In the data rows, 500 means zero.
Behind each row are 3 hidden switches, each 1 (on) or 0 (off), listed from the one that spreads the rows most. The rows also spread widely along 8 other directions, which tell nothing about the switches. Each is on in fewer than half of the rows.
Each row in order, then whether each switch is on (1) or off (0), in that order:
[487 684 506 529 523 476 689 386 374 474 446 518 491 457 186 509 450 518 536 680 494 269 624 546] ~ 0 0 0
[506 122 305 342 671 591 474 394 430 483 689 319 541 407 483 522 677 474 537 393 270 629 671 246] ~ 0 0 0
[439 394 581 591 428 484 527 431 369 522 488 635 414 658 564 435 345 413 473 540 619 436 382 741] ~ 0 0 1
[441 573 611 475 560 388 229 562 778 532 409 513 502 425 579 461 442 496 629 286 477 503 617 546] ~ 0 0 1
[476 640 642 525 656 405 606 544 422 443 323 618 559 515 411 588 499 393 620 753 846 339 712 426] ~ 0 0 0
[531 659 677 565 328 411 611 395 651 529 432 401 505 474 376 222 353 434 427 528 576 400 466 569] ~ 0 1 0
[481 352 560 492 579 610 533 316 547 585 451 540 439 498 510 389 361 444 440 379 360 593 543 588] ~ 0 0 0
[463 188 579 550 516 486 562 199 556 500 483 391 472 438 502  58 351 146 474 408 558 382 602 532] ~ 0 0 1
[480 740 221 615 435 525 384 423 515 343 805 309 357 311 502 467 650 576 474 612 329 175 547 584] ~ 0 1 0
[483 541 443 431 311 394 700 429 307 541 626 417 525 585 123 544 399 649 476 537 383 437 377 544] ~ 0 0 0
[552 657 784 372 319 154 379 799 803 565 384 367 710 586 533 481 489 533 592 411 839 708 415 277] ~ 0 1 0
[447 609 433 672 513 564 479 361 554 496 526 320 412 331 553 340 616 420 353 536 497 439 497 597] ~ 0 0 0
[373 465 319 565 542 277 256 468 493 371 917 434 426 388 737 457 447 321 617 522 709 162 631 538] ~ 0 0 0
[421 664 481 579 491 515 469 357 541 536 573 565 378 440 434 467 311 552 485 456 349 339 535 753] ~ 0 0 0
[455 356 316 589 604 644 471 300 437 476 666 359 390 370 613 381 647 401 383 521 412 474 554 534] ~ 0 0 0
[554 422 620 365 586 506 578 435 543 482 452 674 523 562 391 492 275 500 658 505 418 408 725 469] ~ 0 1 0
[538 717 468 679 411 606 492 590 515 463 425 688 430 484 668 481 427 458 400 512 521 374 303 651] ~ 1 1 1
[445 709 666 594 476 456 438 567 601 552 270 576 485 527 503 473 479 511 492 501 613 503 448 659] ~ 0 0 1
[423 630 409 711 439 467 530 248 592 508 637 516 416 287 571 174 154 219 371 390 511 148 474 649] ~ 1 0 0
[554 213 419 390 543 719 523 305 469 458 554 570 426 527 414 411 404 526 560 393  80 470 609 559] ~ 0 1 1
[469 422 483 310 323 135 427 615 509 522 759 340 649 554 325 559 393 588 642 364 565 504 455 335] ~ 0 0 0
[591 370 760 415 387 565 742 450 459 614 315 633 544 751 385 438 305 532 442 504 499 716 388 546] ~ 0 1 0
[567 542 415 610 455 595 580 378 589 435 458 474 479 323 501 227 428 291 414 440 422 300 486 457] ~ 1 1 1
[506 372 575 438 442 484 583 543 382 557 389 541 545 661 378 566 515 565 503 482 488 651 385 511] ~ 0 0 1
[498 313 598 352 297 390 597 537 409 665 549 473 584 725 367 560 373 655 437 342 423 812 234 505] ~ 0 0 0
[430 697 654 481 423 333 410 653 516 571 497 767 481 679 533 718 234 654 599 468 593 496 398 738] ~ 0 0 0
[558 537 435 456 527 656 537 567 614 651 331 421 609 365 467 546 599 600 334 252 243 866 354 314] ~ 1 0 0
[439 796 470 714 568 570 415 563 521 496 422 489 398 411 668 573 702 527 396 640 642 486 457 645] ~ 0 0 0
[460 303 347 558 544 518 525 415 347 396 592 333 484 441 495 398 715 353 491 619 607 378 546 420] ~ 0 0 1
[497 612 514 409 519 283 533 696 475 495 515 719 646 514 437 686 260 461 658 463 699 361 531 330] ~ 1 0 0
[551 570 784 387 420 474 564 600 733 743 125 371 655 555 357 480 543 635 391 294 464 997 357 388] ~ 0 0 0
[522 525 449 468 471 474 398 541 584 451 645 465 484 489 589 522 494 559 552 477 438 455 536 489] ~ 0 1 0
[468 152 430 416 577 573 545 258 384 463 604 524 449 515 393 359 384 373 560 411 305 370 642 528] ~ 0 0 1
[444 388 418 484 757 644 317 508 498 491 569 665 415 478 737 692 531 532 576 441 402 558 658 548] ~ 0 0 0
[462 261 563 427 353 264 483 700 351 517 567 459 625 733 544 583 564 459 534 520 816 654 289 396] ~ 0 0 1
[600 647 245 528 603 773 557 727 329 405 485 632 512 456 623 846 781 669 439 654 406 577 407 348] ~ 1 1 0
[477 450 354 410 420 472 587 476 322 505 687 444 498 549 277 647 503 666 514 504 320 484 455 500] ~ 0 0 0
[477 591 575 595 414 519 677 362 433 582 409 455 465 528 346 384 423 494 357 575 521 501 391 642] ~ 0 0 0
[561 668 728 447 500 472 523 543 670 521 312 624 535 537 433 502 358 567 585 501 507 503 595 515] ~ 0 1 0
[415 596 388 597 719 655 316 538 447 462 564 734 340 479 771 742 542 568 550 579 476 423 608 714] ~ 0 0 0
[546 422 504 483 601 680 558 389 462 468 492 648 420 537 557 498 434 496 518 563 359 444 624 578] ~ 0 1 0
[439 537 540 533 555 489 285 555 677 574 503 525 455 463 719 531 465 522 490 357 487 626 496 595] ~ 0 0 0
[530 794 726 496 522 371 531 794 574 580 142 424 673 541 432 679 753 600 493 637 858 779 441 303] ~ 0 0 0
[459 276 375 542 400 476 498 413 381 518 734 300 475 513 595 392 574 435 356 475 538 599 307 507] ~ 0 0 0
[598 609 484 542 469 715 653 619 356 457 237 423 502 565 372 638 890 683 407 734 430 663 385 442] ~ 0 1 1
[524 352 557 487 465 435 453 637 432 469 617 573 526 666 768 562 513 453 513 601 760 575 408 461] ~ 0 1 0
[505 427 511 465 336 433 522 435 431 483 716 605 454 645 519 460 250 520 524 506 492 376 406 660] ~ 0 1 0
[498 610 531 551 463 458 642 452 464 528 424 324 533 437 332 415 608 483 421 618 588 488 489 443] ~ 0 0 0
[487 613 445 557 650 484 535 507 319 280 614 736 413 519 542 644 441 426 712 862 718  36 781 562] ~ 0 1 0
[529 464 488 433 483 469 494 489 475 387 535 543 489 526 379 494 468 504 646 542 430 304 633 490] ~ 0 1 1
[491 765 502 624 445 455 403 514 581 422 581 547 392 464 607 469 433 525 523 617 569 255 534 675] ~ 0 1 0
[527 395 480 495 609 572 646 561 366 527 414 656 599 511 577 583 466 366 440 522 642 575 465 340] ~ 1 0 0
[480 595 564 505 478 431 438 586 564 515 368 422 541 485 425 509 603 525 530 495 560 532 492 470] ~ 0 0 1
[536 259 484 482 348 591 544 493 421 561 625 431 487 648 650 456 533 538 355 454 428 759 252 523] ~ 0 1 0
[533 538 313 563 445 570 570 533 261 327 609 468 440 531 430 601 731 558 516 763 502 280 476 521] ~ 0 1 1
[521 461 208 432 700 668 571 524 274 389 577 344 515 375 330 769 929 649 529 666 315 521 661 257] ~ 0 0 0
[472 757 586 556 489 345 468 627 580 458 309 358 561 410 358 503 673 492 571 611 713 412 561 416] ~ 0 0 1
[464 780 522 535 470 446 422 476 658 546 470 419 477 383 367 496 475 627 503 421 377 468 516 584] ~ 0 0 0
[433 280 424 487 517 455 332 569 439 465 641 536 467 587 693 565 548 452 551 437 559 546 447 552] ~ 0 0 1
[450 638 388 501 432 546 405 530 448 508 542 549 397 524 370 679 517 748 537 427 192 481 410 719] ~ 0 0 1
[485 718 495 640 743 727 360 617 595 531 249 475 433 364 747 655 861 573 384 590 532 744 540 511] ~ 0 0 0
[504 561 387 460 489 440 559 572 413 506 580 640 577 475 428 645 335 512 534 431 468 415 452 426] ~ 1 0 0
[597 208 550 302 415 423 653 390 568 508 549 236 656 481 299 263 506 404 514 427 445 604 583 184] ~ 0 1 0
[475 519 361 546 344 336 436 552 516 494 647 438 551 415 530 407 405 380 464 333 555 388 318 450] ~ 1 0 1
[476 359 682 469 683 498 507 471 560 531 339 635 542 539 614 475 409 339 562 500 696 567 667 459] ~ 0 0 0
[535 467 546 375 402 443 405 667 514 479 508 602 529 667 491 659 466 681 630 429 431 569 418 520] ~ 0 1 1
[558 512 555 443 563 582 329 629 686 470 347 515 492 487 618 544 625 574 586 421 407 611 581 445] ~ 0 1 1
[469 435 516 570 638 542 549 438 459 487 435 490 489 477 589 454 590 356 463 618 679 512 600 452] ~ 0 0 0
[496 483 387 488 438 631 660 382 338 564 532 408 459 516 264 531 563 661 376 524 229 589 390 564] ~ 0 0 0
[587 593 658 406 587 567 400 656 737 498 183 473 575 467 484 536 688 592 602 450 433 688 629 339] ~ 0 1 1
[493 468 609 430 636 534 521 366 619 560 375 581 495 445 396 446 349 481 566 385 359 497 703 514] ~ 0 0 0
[611 431 456 429 414 458 584 555 580 502 536 396 657 421 495 397 474 407 456 367 497 571 428 197] ~ 1 1 0
[422 418 484 552 546 442 380 447 522 497 646 512 455 482 691 455 423 394 514 467 618 433 530 590] ~ 0 0 0
[516 266 524 519 487 606 530 287 518 510 622 560 407 549 659 275 303 384 438 432 391 478 507 638] ~ 0 1 0
[519 349 583 490 440 411 294 581 689 523 624 416 527 537 852 377 495 405 473 367 675 679 417 447] ~ 0 1 0
[558 408 453 407 697 630 615 563 397 539 365 721 601 487 475 690 456 478 525 436 420 618 570 308] ~ 1 0 0
[545 565 414 604 441 601 510 483 560 442 525 195 483 380 568 360 811 497 331 604 505 574 439 410] ~ 0 1 0
